A hidden rule labels the rows of this table. It goes by one to three of the table's principal directions, not those with the most spread.
array([  2, -67,  -2,   3,  12,   2,   8,  39,   0, -29, -34, -27, -24,   8,  30, -25,   5,  13,
       -39,  42,   7, -18,  38,   9, -22,  13,  53,   9,  31,  34,  12, -27, -29,  -8,   3,   4,
        -3,  -3,  10,   0,  18,  28, -32,   1,  12, -21,  12,  -7]) 2
array([  2, -41, -24,  -8,  21,  56,   8,  22,  -4,   2, -21,   1,  17,  -1,  20,  -5,   8,  -6,
         5,  47,   7,   5,   7,  19, -17, -15,  11,  12,  26,  17,  -7,  -2,  -6, -13,  -7,   2,
       -31,   9,  -5, -33,   9,   7,  16, -24,  17,  -3,   2, -12]) 1
array([ 13, -35, -16,  17,   1, -20,  -1,  -7, -13, -37, -17, -14,  -8, -10,  -5,  -5,  28, -33,
       -15, -14,  15,   7,  -6,  -7, -10,   6,   0,  -2,  22, -12, -15, -19,  -3,   7, -13,   4,
       -37,  -3,   4, -10,  -4,  20,  10,  -4, -15, -16,  16, -32]) 3
array([-31, -79,  34,   4,  19,  -6,  61,  38, -29, -27, -31, -20, -15,   0,  38, -33, -18,  48,
       -31,  46,  15,  58,  33,  10, -17, -14,  95,  19,  41,  30,  19,   8, -31,  24,   0, -33,
         2,   1,  -7,   7,  21,  35, -38,  -1,  10, -23,   9,  44]) 3
array([-35, -48, -50, -28,   2, -30, -63,  48,  21, -19,  -5, -28, -35,  -6,  -8, -20,   0,  14,
       -41,  35,   8, -18,  23,  -4, -26,  -7,  19,   6,  16,  20,   3, -39, -23,  27,  -8,  17,
        -5,  -8,  12,  -9,  11,   7,  16,   3,  32, -22,  22, -17]) 3
array([-15,   2, -22, -19,  26,  45, -37,  27,  26,  10,  -1,  26,  28, -39,   0,   6,  11, -13,
        14,  -6,  -6,  -5,  24, -16,  -9,  -4, -25, -23,  20,   5, -15,  20, -26,   3,  -3,  45,
        -2,  11, -29, -33,  30, -14,   7,   2,  19,   5,   6, -25]) 3
array([-37,   7,  20,   4,  10,  12,   1,  15,  29,  18,  21,   8,   7, -14,  -8,  -4,  -7,  34,
         2,  18, -18,   3,   8,   2,  17,  -9,  11, -10,   8,  33,  10,  25, -15,   1,   7,  19,
        28,  -7, -22,  17,  11,  -2,  -9,  25,   9,   8,  -5,   8]) 1
array([-36,  38, -20, -28,  14,  14, -42,  18,  14,  39,  22,  35,  33, -44,  -7,   6,  -7,   7,
        22, -19,  -6,  25,   0, -33,   3, -20, -31, -14,  -5, -11, -13,  35,  -8,  30, -16,  28,
         6,  14, -19, -22,  13, -19,  26,  16,  -6,  21,  -3,   5]) 1
array([-38,  60,  -8, -40,   4, -35, -68,  23,   1,  60,  31,  30,  40, -29,  -1, -12, -38,  46,
        25, -36,  20,  39,  -1, -53,   6, -15, -13, -13, -28, -24,  11,  40, -20,  31, -26,   4,
         6,  12, -11,  -7,  21,  -8,  19,  27, -34,  40, -21,  52]) 1
array([ 16,  17, -10,  -3,  11,  68,  24,  -8,  33,  11,  -8,  14,  15, -18,  -9,  33,  23, -40,
        11,  -8, -22, -50,  -9,  29,   0,  20, -45, -12, -11,  -4, -16,  -1,   4, -47,  17,  26,
        -7,  -1,  -9, -27,  -6, -13, -10, -22,   2,  17,  -3, -51]) 3
array([-45,  52,   9, -64,   0,  23,   1,  12,  13,  64,  25,  31,   4, -16, -23,  27, -79,  15,
        23,   2, -14,  22,   0,  16,  24, -28,  -6,   7, -36, -20,  46,  36,  16,  -3,  11,  15,
        23,  32, -11, -17, -12,  -5,  30,  -8,  19,   6,  -1,  25]) 3
array([  2,  56, -25, -39,  -4,   2, -34, -12,  16,  38,  12,  21,  13, -16, -23,  31, -44, -25,
        27, -44,  18, -22, -13, -18,  13,   8, -41, -14, -40, -27,  19,   8,   2, -31,  -7,  25,
       -27,  13,   7, -26,  -1,  -3,  29, -16, -20,  33,  -7, -15]) 4
array([ 33,   0,  28,  54, -16, -27,  28, -31,  18, -47, -21, -31, -50,  56,  -5,   0,  24, -20,
       -39,   9,   7, -60,  15,  39,  11,  51,  23,  -1,  -5,  43,  -6, -47,  -7, -51,  30,  -4,
         0, -26,  30,  62,  -4,  26, -58,   9,  12,   6, -11, -34]) 4
array([ 16, -21,   4,   3,   3,  28,  13,  -7, -27,   6, -14,   8,  25,  11,  13, -20,  23,   6,
        24,  16,   1,  14, -10,  19, -20, -10, -17,  10,   8, -26, -17,   7,   8,  -9,   0, -36,
        -9,  -2, -12, -19,  -8, -16,  13, -19,  -4,   2, -13,  14]) 4
array([ 25,  61,   7,  12, -10,  -2,  -4, -19,  35,  -2,   7,   2, -12,   4, -16,  32,  31, -27,
       -15, -41, -16, -58,  -2,   8,  16,  38, -37, -21, -36,  -1, -20, -11,   1, -19,  17,  26,
        24, -13,   9,  21,   2, -14, -43,  12,   3,  23,  -9, -34]) 1
array([-42, -30,  23, -43,   9,  29,  66,  13, -10,  29,  11,   2,  10, -27, -14,  14, -63,  27,
        19,  19, -11,  57, -20,  32,  11, -39,  32,  17,  -1, -24,  52,  35,  14,   1,   4, -22,
        -3,  17, -27, -35, -20,  13,  28, -33,   1, -24,  15,  33]) 1
array([ 12, -18,  42,  36,  -3, -19,  24, -12, -22, -23, -14,  -1, -15,  20,  21, -27,   4,   9,
        -6,   6,  -5,  16,  31,   1,   3,  12,  33,   0,  21,  19,   2,  -1,  -1,  -1,  18, -16,
        25,   1,   2,  35,   2,   8, -28,  22,  -3, -14,  -3,  17]) 3
array([-40,  14,  16, -38,  22,  81,  53,  13,  13,  53,  17,  37,  50, -60,  -6,  24, -12,   7,
        36,  -3, -40,  34, -19,  29,   6, -30, -26,  -3,  -3, -32,   9,  55,  13,  -6,  13,   5,
        16,  17, -51, -52, -10, -18,  13, -20,  -5,   3,  -2,   9]) 1
array([ 18,  51, -33,   3,  -9, -31, -85, -10,  33,  -4,   9,  13, -12,   4, -17,  11,  11, -21,
         2, -41,  15, -66,  11, -59,   7,  31, -53, -32, -21,  15, -22, -12, -23,  -4, -13,  50,
         2, -12,  22,  19,  22, -23,   3,  26,  -1,  36,  -4, -35]) 3
array([-30, -56,  -2, -29,  14,   9,   3,  40, -16,   4, -15,  -9,  -2,  -3,  16, -29, -24,  33,
        -9,  48,   7,  38,  27,  22, -19, -26,  47,  17,  24,   4,  25,   2, -14,  13,   0, -17,
        -2,  12, -12, -21,  10,  17,  11, -10,  23, -24,   7,  28]) 3
array([ -5,  -1,   9,  -1,  23,  38,  32,   7,   6,   9, -10,  12,  21, -20,   7,  13,  -1,  -4,
        10,   3,   5,  18,  11,   6,   5,  -6,  13,  -7,  10,  10,   1,  25, -16,  -6,  -6,  14,
       -12,  11, -13, -16,  12,  15, -10,  -4,  -1,  12,  -3,  -4]) 1
array([ 27, -49,  16,  43,   9,   3,  30,   8,   2, -42, -45, -27, -13,  29,  36, -27,  36,  10,
       -33,  31,  15, -38,  32,  19, -29,  41,  40,   5,  27,  40, -15, -37, -37, -34,  10, -19,
        -9, -18,  18,  27,  14,  28, -65,   1,  -7,   5, -12, -12]) 3
array([-61,   6,  61, -23,  10,  10,  85,  10, -60,  65,  21,  34,  36, -36,  15, -11, -54,  48,
        22,   5,  -7, 127, -50,   8,  35, -43,  48,  25, -10, -31,  22,  78,  39,  25,  -3, -53,
       -12,  17, -33, -11, -18,  10,  17,   2, -55,  16,  -8,  75]) 3
array([ 38,  55, -33,  -8, -26, -59, -41, -42,  16, -11,   9,  -4, -38,  -2, -45,  44,  -5, -51,
         1, -75,  16, -60, -22, -54,  20,  28, -59, -26, -53, -27,  -3, -19,  10,   3, -23,  38,
       -12,  -9,  45,   6, -17, -16,  24,   3, -22,  24,  15, -46]) 2
array([-21, -39,   9,   3,  23,   6,  15,  34,  -4,  -3,  -8,   3,  13, -30,  22, -14,   5,  35,
        -8,  12,   3,  34,  10, -31,  -8,  -5,  36,  -6,  26,  21,  -6,  24, -29,  31, -18,   2,
         2,  -4, -12,  -5,  23,   2, -19,  12, -13,   3,  10,  18]) 2
array([  2,   1,  43,  43, -12, -55,  16,  -7,   5, -38,  15, -17, -25,  14,   1,  -6,  12,  34,
       -25, -17, -12,   1,   3, -28,  12,  21,  31, -10,   6,  28,  -6,  -1, -11,  33,   7, -11,
        49, -24,   2,  62,   9,  -9, -54,  32,   1, -14,   8,  24]) 1
array([-21,  22, -12, -41,   3,  44, -18,   3, -26,  64,   7,  36,  49,  -2,   7, -17, -23,  11,
        46,  23,   5,  34, -16,  13,  -4, -46, -34,  20,  -8, -38,   9,  36,  17, -11, -11, -16,
       -19,  25, -21, -40, -10,  -5,  60, -13, -11,  20, -26,  32]) 3
array([ 21,  16, -14,   6,  -7,   9, -17,   1,  -9,   4,  -8,   3,   9,  18,  15,  -4,  32, -13,
       -10,   5,   2, -18, -17,   5, -12,  11, -23,  13,  -8, -11, -30, -16,  11,  -5,  -2, -10,
       -13,  -2,  11,   1,  -4,  -8, -10,  -3,  -7,  11, -11,  -8]) 3
array([-71,  45,   6, -35,  11, -12, -20,  32,  55,  35,  32,  14,  -7, -39, -21,  22, -67,  29,
       -11, -14, -10,   4,  24, -12,  21,   3,  23, -15, -15,  30,  36,  18, -27,   6,  13,  41,
        31,  13, -12,  15,  17,  13, -18,  22,  10,  11,   3,   8]) 3
array([-26,  -3,  22, -15,  17,  44,  30,  17, -27,  41,   0,  39,  57, -34,  22, -20,  19,  42,
        33,   8, -15,  54, -22, -15, -17, -31, -21,   8,   9, -36, -25,  58,  -4,  31, -17, -31,
        12,   5, -35, -27,  -2, -27,   7,   0, -30,  19, -14,  45]) 3
array([-36, -45,  -4, -17,  23,  21,  39,  22,  28,  -9,  -5, -16,   2, -46, -12,  13, -20,   2,
        -7,   5,  -6,  21,  19,  33, -11,  -4,  36,  -8,  21,   6,  25,  -3, -20,  -5,  11,   5,
        -8,   5, -22, -31,   2,  24,  -6, -23,  10, -23,  17, -13]) 4
array([  5,   2,  39,   2,   0,  -5,  25,  -9, -20,   9, -14,   2,   0,  21,  15, -20, -27,  11,
         8,   6,  12,  18,  33,  25,   9,   0,  34,   3,  -1,   1,  33,  10,  -6, -28,  16, -16,
         6,  12,  -3,  10,   5,  29, -14,   7,  -5,   2, -19,  29]) 1
array([  0,   6,  24,   5,   6,  23,  46,  -4, -20,  13, -13,  16,   9,   6,  12,   1,   9,   8,
         4,  12,   1,  23, -18,   9,   4,  -2,   5,  11,  -7,  -5, -18,  23,   6,   0,  -3, -21,
        -7,  -1,   1,   5,  -7,  -4, -15,  -5, -12,  21, -10,  13]) 3
array([-20, -83, -39, -22,  12, -10, -21,  38,   3, -34, -37, -31, -21,  -9,   3, -28,  11,   1,
       -32,  36,  29, -15,  35,   6, -39, -15,  28,   9,  38,   6,  12, -31, -45,   6, -20,  12,
       -35,  -2,   5, -32,  15,  42,  15, -10,  15, -22,  16, -21]) 3
array([-85,   2, -20,  -9,  29,   0, -52,  76,  58,   6,  20,  10,   9, -57,  10, -10,  18,  43,
       -47,  14, -16,   6,  22, -35, -10,   7,  22, -15,  31,  57, -31,  10, -53,  45,  -3,  49,
        23, -12, -27,  15,  50,   0, -46,  45,  12,  14,   8,  -9]) 3
array([-40,  10,  12,  -1,   2,  -6, -11,  28, -54,  30,  32,  29,  48, -34,  46, -36,  25,  45,
         6,  -2, -25, 102, -30, -44,  -4, -45,   5,  17,  21, -24, -38,  49,  31,  85, -14, -36,
        29,   6, -37,  -8,  13, -36,   9,  33, -27,  -8,  -6,  73]) 2
array([ 19, -24,  -9,  27,  -2,  18,  41, -10,  17, -25, -13, -25,   1,   4,   6,  12,  38, -10,
       -16,   7,  -2, -46, -24,  15, -17,  20,  -8,   6,   5,  12, -18, -27,  -8, -26,  -1, -11,
       -17, -24,  10,   1,  -9,   8, -28, -18, -16,   7,  -3, -27]) 1
array([ -9, -52,  -8,   0,  27,  26,  -5,  37,  19, -19, -30, -12,  -7,  -7,  17, -20,  10,   5,
       -20,  40,   3,  -6,  61,  26, -21,   5,  41,  -6,  37,  38,   6, -15, -38,  -9,  10,  20,
         2,   7,  -7, -11,  25,  24, -22,   2,  33, -16,   6, -18]) 2
array([-23,  30, -39,  12,   1, -26, -86,  29,  58, -22,  37,  -2,   2, -25, -18,  15,  40,   9,
       -27, -23, -16, -36,  -8, -56,  -7,  15, -34, -23,  12,  30, -44, -14, -28,  54, -13,  50,
        28, -20, -10,  25,  30, -32, -21,  32,  24,  -4,  17, -27]) 3
array([-18, -33,  25, -10,  13,  20,  38,   8, -25,  19, -16,   6,  10,   2,  10, -26, -12,  30,
        15,  36,   9,  41,  12,  24,   0, -28,  29,  10,  11,  -2,  18,  30,  -8,  -6,  -5, -23,
        -8,   5, -13, -13,  -1,  17,  15,  -3,  -3,   7, -12,  30]) 1
array([-55,  27,  -5, -21,  11,  23, -23,  41,  13,  38,  29,  25,  26, -27,  12,  -1,  -9,  36,
        -5,  16, -21,  33, -18, -13,   3, -15,   0,   7,   1,  14, -19,  27,   3,  30,   3,   4,
        19,   3, -25,   0,  17, -25,  -7,  14,   6,  12,  -4,  24]) 4
array([ -5, -11,  -5, -18,  31,  69,  -8,  13, -35,  50, -26,  34,  62,  -3,  32, -40,   4,  -1,
        44,  44,  21,  54,  31,  37, -14, -38,   2,  11,  25, -15,   0,  34,  -4, -28,  -7, -11,
       -40,  35, -26, -49,  10,  23,  43,  -7,  -7,  21, -35,  19]) 1
array([ 78,  28,  37,  45, -11,  48,  31, -36, -32,  13,  -9,  10,  52,  46,  43, -17,  49, -10,
        30,   1, -21, -19, -15,  42, -11,  23, -31,  14,  -4, -28, -22,  -7,  36, -51,  27, -50,
        15,   4,  -9,   7, -17, -17, -35, -11, -26,   1, -39,  20]) 2
array([-41,  14, -29, -47,   7,   5, -22,  25,  16,  37,  12,   5,   0, -28, -22,  11, -18,   7,
        -3,   6,   4,   9,  -8,   6,   8, -24,  -8,   0, -21, -10,  12,  14,  -2,  11, -14,  21,
       -13,   5,  -2, -29,  -1,   5,  34,  -1,   4,  18,   1,  -5]) 2
array([  6,  42,  19,  54,   2, -17, -11,   0,  35, -27,  16,  -3, -14,   0,   0,  13,  53, -13,
       -40, -21, -24, -20,   6,  -4,  20,  43,   5, -20,   5,  45, -45, -14,  -3,  14,  20,  31,
        31, -17,   0,  58,  18,  -7, -69,  43,   9,   5,   1, -32]) 1
array([ 18,  95,  26,  35, -16,   9,  -6, -34,   6,  46,  48,  24,  44,  26,  -5,  11,  32,  27,
        32, -11, -28,   1, -55,   1,  23,   4, -50,   3, -39,  -7, -38,  25,  37,   6,   3, -28,
        37, -12,  -5,  45, -22, -46, -12,  21, -20,  37, -38,  32]) 2
array([-31, -19, -38, -33,  16,   9, -56,  23,  26,   9,   5,   3,  -3, -13, -22,  -3, -42,   2,
        16,  23,  17,   4,  34,  -2,  -3, -21,   7, -12,  16,  21,  26,  -1, -23,  -1,  -7,  33,
       -15,  15,  -8, -24,  16,   6,  49,  -8,  39,  -7,  11, -13]) 3
array([-44,  46,   0, -10,  -5,   0, -19,  21,  -6,  44,  38,  26,  35, -24,  17, -10,  19,  45,
         3,  -3, -26,  33, -42, -31,   0, -22, -27,  11, -14, -12, -36,  34,  16,  48,  -9, -19,
        32, -10, -19,   6,   4, -40,  -3,  26, -22,  25, -17,  46]) 1
array([ 67,  57,  13,  29, -62, -96, -54, -47, -53, -23,  -5, -17, -43,  88,  27, -31,  -9, -40,
       -29, -30,  11, -35,  15,  -2,   3,  30,  -5,  29, -25, -28,  15, -68,  50, -18,  26, -28,
        19,  20,  54,  60, -25,  22, -15,  29, -18, -30, -19,  20]) 3
array([-56,  57,  46,  23,   5, -10,  29,  14,  48,  12,  51,  16,  18, -43, -13,  28,   7,  48,
       -18, -33, -41,  18, -35, -30,  26,  14,   3, -15,  -6,  26, -23,  40, -13,  43,   9,  13,
        57, -21, -33,  53,  12, -21, -68,  39, -15,  14,   2,  19]) 3
array([-17,   7,   1, -20,   9,  38,  -2,  16, -42,  59,   4,  37,  66, -12,  28, -31,  12,  41,
        38,  22,  -1,  56, -38, -11, -19, -36, -27,  23,   0, -41, -25,  45,  13,  20, -24, -45,
       -12,   9, -22, -29,  -9, -23,  31,  -5, -39,  27, -26,  52]) 3
array([ 52,   0,  -4,  10,  13,  46,  44, -33,  -9,  -5, -44,   9,   5,   8,  -4,  20,  35, -54,
        20,  -6,  16, -27,   6,  26,  -7,  15, -30,  -6, -11, -20, -21,  -1,  -2, -37, -10,   5,
       -38,   8,  21, -25, -18,   9,   5, -27,  -9,  26,  -9, -45]) 1
array([ -5,  -1,  -9,   4,   4, -17,  -4,   7,  12, -14,  -7,  -8, -21,  -3,  -2,  10,  -6, -10,
       -22,  -6,  15,  -9,   7, -13,   5,  17,  18,  -6,  -1,  23,  -2, -12, -14,  -1,  -5,  18,
       -16,  -5,  16,  12,  11,  15, -16,   5,  -1,  10,   7, -19]) 3
array([ 17, -24,   1,  35,  -6, -30, -21,  -6,  -4, -48,  -9,  -9, -25,   8,  11, -20,  45,  -3,
       -17,  -9,  -7, -22,  24, -32, -10,  14,  -4, -15,  23,  20, -30, -15, -12,  25,   3,   7,
        28, -21,   4,  24,  17, -21, -20,  25,  13, -13,  10, -10]) 3
Which label does each new row get?
array([-61,  -6,   2, -32,   7,  10,  31,  29,  25,  22,  23,   1,   9, -52, -15,  18, -16,  34,
       -10,  -3, -24,  21, -29,  -1,   0, -18,   4,   3,  -6, -10,   9,  24,  -5,  27,  -2,  -1,
        17,  -9, -25, -18,  -5,  -8,  -4,  -6,  -8,  -1,  13,  13]) >> 1
array([-61,   8,  35, -11,  23,  21,  51,  15,  17,  32,  26,  27,  16, -49, -17,  18, -25,  51,
        19,  -1, -19,  57, -21, -19,  24, -19,  16, -15,  -5,  16,  -3,  67, -12,  35,  -7,  -1,
        26, -10, -30,   6,   6, -26,  -6,   9,  -5,  26,   6,  29]) >> 4
array([ 16, -45,   1,  11,  -5, -24,  28,  -7,  -7, -33, -14, -37, -24,  11,  -1,  -3,   3,   0,
       -17,   4,  15,  -9,   3,  10,  -2,   3,  32,   2,   7,   7,  20, -21,  -8,  -9,  -5, -13,
       -16, -16,  12,  -2,  -1,  25,  -5, -10,  -4, -14,   8,  -3]) >> 2
array([ 31, -27,  -9,  -5,   0,  18,  44, -35,   5, -17, -25, -17, -21,   0, -30,  29,  -9, -51,
        13, -11,  16, -34,  -2,  31,   9,   6, -11,  -9, -10, -14,  28, -13,   3, -53,  -2,  14,
       -44,  -1,  15, -31, -22,  26,  28, -36,  -5,   2,  10, -49]) >> 2
array([-51,  30,  44, -37,  -5,  -4,   5,  15, -45,  71,  26,  42,  35,  -5,  21, -37, -56,  74,
        37,  15, -15,  85,  -7,  -8,   4, -42,  11,  22, -16, -34,  23,  58,  22,  33,   6, -54,
        46,  22, -26,   4, -10, -26,  22,  15, -18,   8, -23, 100]) >> 4
array([-30,  19, -25,   6,   3,   4, -12,  10,  45,   8,  42, -13,  10, -24, -23,  27,   8,  13,
        -9,   0, -17,  -4, -40,   0,  13,  -2,  -6,  -6,  -6,  27, -12,  -5,   7,  13,  -4,  14,
        -1, -19, -10,   7,  -1, -13,   2,   1,   4,   6,   6, -14]) >> 2
array([ -5,  59, -26,  -3, -21, -43, -75,   5,  60, -11,  36, -11, -33,   5, -36,  29,   3, -12,
       -32, -30, -23, -68,   2, -17,  10,  29, -34, -17, -26,  16,  -5, -37,  -1,  14,  14,  47,
        42,  -9,  14,  37,   3, -20, -20,  24,  31, -11,  14, -35]) >> 1
array([ 19,   6,   8,  18,  -9, -30,   8, -15,  35, -49,  -5, -14, -47,  -6, -15,  32,  -5, -29,
       -25, -46, -10, -61,  24, -28,   6,  44,  -2, -26,  -5,  21,   6, -26, -18,  -5,  16,  37,
        30, -11,  18,  26,   8,  -4, -45,   7,  12, -15,  26, -39]) >> 3
array([ 22, -10,   0,  25,  -1, -15,   1, -12,  13, -24, -13, -16, -21,   8,  -7,  -1,  26, -16,
       -14,  -5,   6, -34,  14,   2,   4,  24,   2, -14,   0,  19,  -6, -19, -13, -17,   0,  15,
        -6, -15,  16,  16,   1,  12, -16,  12,  -6,   8,   1, -31]) >> 2
array([-22,  36,   7,   9,  -8, -20,   4,   2,  24,  -3,  38,   4,  -8, -28,  -9,  33, -12,   0,
       -17, -35, -28,   3, -29, -36,  24,  11,  -2,  -9,  -8,  16,  -5,   8,  15,  29,   5,  23,
        27,  -6,  -5,  25,   2, -17, -22,  19,  -9,  -8,  19,  -4]) >> 1
array([  3,   3, -13,  -9,   7,  51, -20,   3,   4,  16,   6,  15,  21,   5,  -4,  -3,  21, -11,
        22,  28, -20,   0,   3,  34,  -5, -21, -30,   2,   9,  -8, -13,   7,  17,  -7,  12,   5,
         8,   9, -24, -23,  -2, -24,  28, -11,  36, -11,  -5,  -9]) >> 3
array([ 37, -11,  -3, -11,  -3,  14,  37, -40,   4, -11, -10, -17, -22,  16, -40,  37, -29, -40,
        27,  -6,  14, -18,   2,  36,  19,  -8,  -4,  -9, -19, -15,  41,  -6,  13, -35,  -1,   9,
       -24,   8,  13, -24, -24,  15,  39, -39,  24, -12,  13, -28]) >> 2
array([-20,  31,  12,  15,  -9,  -2, -18,   6, -26,  25,  36,  32,  47, -18,  26, -21,  32,  33,
        15, -10, -34,  43, -43, -48,  -6, -25, -34,  13,  12, -22, -42,  35,  26,  59, -12, -23,
        37,   0, -26,  13,  -4, -43,   3,  31, -32,  -3,  -8,  47]) >> 3
array([  76,    5,  -64,   -7,  -29,  -41,  -63,  -32,   21,  -55,  -24,  -31,  -50,   18,  -29,
         32,   23,  -91,  -21,  -57,   16, -116,   15,  -22,  -19,   41,  -63,  -18,  -22,  -31,
          1,  -77,   -1,  -26,   -7,   48,  -22,   -1,   50,  -20,  -12,    4,   16,  -20,    9,
        -22,   26,  -84]) >> 1
array([ 27,   9, -29, -25, -26, -29, -34, -14, -39,   4,   0,  -6, -10,  18,  -1,  -1, -14, -37,
         1, -15,  11,   4, -17,  -6,  -2, -18, -22,  20, -15, -49,  16, -21,  39,   8, -12,  -6,
       -23,  22,  20, -24, -23,   7,  50, -12,  -9, -25,   9,   1]) >> 1
array([ 10, -25,  -8, -20,   6,  40,  12,  -2, -10,   4, -21,   6,   9,   7,   4,  -2, -13, -15,
        20,  19,   9, -10,   9,  21, -12, -13, -10,   7,   9, -14,  15,   2,  -3, -32,   2,  -2,
       -23,  11,  -7, -34,  -1,   7,  24, -29,  12,  -4,  -2,  -7]) >> 3
array([  2,  18,  17,  -5,  -4,   5,   2,   3, -28,  28,   1,  11,  28,  22,  26, -21, -14,  27,
        13,  12,  10,  29, -10,  12,  -6,  -5,  10,  19,  -9, -15,   2,   9,  10,  -8,   4, -41,
        -3,   9,  -4,   4,   0,   1,  -7,  -5, -16,  12, -26,  46]) >> 4
array([ -5,  10,  24,  16,   5,   6,  10,   8,  -8,  21,   7,   5,  14,  22,  19, -20,   3,  50,
         6,  35,  -3,  24,   1,   5,   3,  -7,  25,  10,  -3,  25,  -8,  18,  -1,  13,  -2, -28,
        25,  -5,   1,  29,   3, -11, -18,  16,   3,  17, -21,  43]) >> 2
array([-43, -21,  -2, -21,   3,  15,   0,  24,   1,  13,   9,  14,  13, -32,   4, -14,   1,  25,
         2,  12, -26,  15,  -5,  -9, -18, -23, -13,   7,  17, -15,  -4,  16,  -2,  27,   2,  -5,
        25,   1, -25, -17,  -4, -19,  12,   3,   0, -15,   9,  15]) >> 3
array([ 22, -11,  11,  19,  -4, -16,   1,  -1,  -5, -23,  -6, -19, -15,  27,   7,  -3,  -8,  -7,
       -18,   8,   7,  -1,  12,  16,   4,  17,  33,   6,  10,  16,  12, -25,   4, -11,  11,  -4,
        -5,   5,  10,  22,   1,  21, -21,  -1,  10, -23,   6,  -3]) >> 1
array([ 39, -37,  -7,   6, -15, -14, -28,  -7, -39, -18, -14,  -9,  14,  25,  29, -38,   5,   0,
        15,   1,   7,  -4,   7,  -9, -32,   0,  -8,  12,  21, -30,   6, -26,  10,  -9,   4, -36,
        -4,   5,  -1, -15,  -3,  -7,  16, -14, -12, -31,  -2,  23]) >> 4
array([ 49,  -7,  -8,   2,  -5,  14,  -7, -27, -27,  -8, -21,  10,   1,  13,   3,  -3,  13, -42,
        26, -12,   1, -13,  13,   1,  -8,   0, -32,  -4,   1, -31,  -3,  -7,  19, -15,   0,   2,
        -8,  16,   9, -24, -15, -11,  30, -14,   1, -13,   4, -18]) >> 1
array([-61,  50,  33,  19,   0, -14,  -8,  24,  43,  18,  44,  15,  -1, -14,  -4,   3,  -4,  46,
       -28,   5, -37,   8,  -8, -12,  25,  11,  15,  -3,   0,  49, -14,  19,  -7,  27,  21,  19,
        57, -12, -19,  63,  13, -12, -52,  50,   6,   9,  -5,  15]) >> 3
array([ -5,   6,   4,  16, -11, -19,   7,  -9,  21, -21,   5,  -8, -26,   1, -12,  14,   0, -12,
       -21, -14,  -9, -34,  -9, -12,   8,  22,  -5,  -4,  -1,  18,  -3, -16,  -3,  -8,   9,  17,
         7, -13,  10,  27,  -4,   2, -21,   9,  -5,  -2,  10, -25]) >> 3
array([ -6, -95, -36, -25,   7, -11, -10,  33, -32, -21, -41, -31, -21,   5,  21, -41, -13,   2,
       -22,  50,  29,  17,  30,  16, -38, -21,  47,  25,  33,  -3,  25, -35, -12,   2, -15, -19,
       -42,  11,  17, -39,  -3,  38,  35, -22,   4, -32,  16,   1]) >> 2
array([ 24,  -3,  10,  12,  -1, -35,   7, -16, -11, -21, -15,  -9,  -8,   7,  -1,   1,  -8,  -5,
         1, -28,  27,   5,  12, -18,  -4,  17,  15,  -8,  -3,  -8,   7,  -7, -17,   3, -12,  -9,
       -13,   2,  17,  10,   2,  17, -14,  -2, -17,   3,   1,   5]) >> 3
array([ 56,  12, -32, -22, -13, -19, -12, -44,  11, -10, -23, -18, -46,  11, -42,  36, -19, -73,
        10, -41,  26, -70,  20,  10,  17,  21, -33, -25, -45, -24,  35, -31,   7, -52,  -6,  39,
       -34,   5,  45, -30, -21,  17,  41, -23,   0,  13,  10, -62]) >> 2
